arr = 1.2	-1.1	1.5	0.5	1.4	-1.3	0.2	-0.9	0.1	-1.1
The first entry -> 1.2
What is the 5th entry?
Answer: 1.4
The entry just right of the smallest entry -> 0.2
The last entry is -1.1
The entry just right of 0.2 is -0.9
The second entry from the left -> -1.1
The second entry from the right is 0.1

Questions about the row below.
1) Report the 1st entry.
2) Report the second entry.
3) Report the third entry from the left.
[ 11.59  10.97 -12.17   9.85]
1) 11.59
2) 10.97
3) -12.17

[[-105, 646, -517, 428, 769, -721, -248, 470, 821], [-293, 594, -7, -335, 505, -407, -791, 313, -810], [-520, 78, -417, 852, 335, 580, -240, -518, 671], [-399, 219, 426, 508, 619, -340, -901, -299, -574], [610, -213, 610, 23, 224, 375, 892, -298, 608], [-796, 477, 457, 631, 350, 812, 49, -915, 280], [359, -785, 866, 862, 869, 667, -501, -120, -681], [490, -644, 574, -221, 27, -415, 685, 296, 712], [32, 511, 243, -810, 6, 409, 541, 117, -614], [-445, -801, -265, -712, -247, -81, -132, -41, -734], [344, -635, -783, 841, -83, -625, -666, 498, 693], [174, -58, -538, 779, -791, -349, -5, -259, 61], [801, -97, 92, -644, 269, 454, -237, -75, 172]]
The maximum is 892
The entry just right of -666? 498
The entry just right of 117? -614
The entry just right of the largest entry -> -298
The entry just left of the largest entry? 375
The entry just left of the smallest entry is 49
The entry just right of -221? 27
The entry just left of 594 is -293
The entry just left of 23? 610
The entry just left of -349? -791
The entry just right of the centre entry? 667
The entry just right of -5 -> -259
The entry just right of -783: 841

X =
[[-683 -373  546  -27]
 [  29   98  512  189]]
The second entry from the end, reading row by row: 512
What is the third largest entry?
A: 189
What is the entry just left of the largest entry?
A: -373
What is the top-left entry?
A: -683

Read these off the row that follows.
1) Find the entry just right of the smallest entry.
2) Find the entry just right of 97.
3) Find the entry just right of 17.
[97 17  2 12]
1) 12
2) 17
3) 2

Questions about the row below.
1) What is the second entry from the left?
2) What is the fifth entry from the end?
3) What is the entry at the centre?
4) What is the second smallest entry?
5) What is the entry just right of 164?
6) What is the second entry from the right?
array([  5, 164, 103,  23, 167,  75, 109, 212, 135, 118, 191])
1) 164
2) 109
3) 75
4) 23
5) 103
6) 118
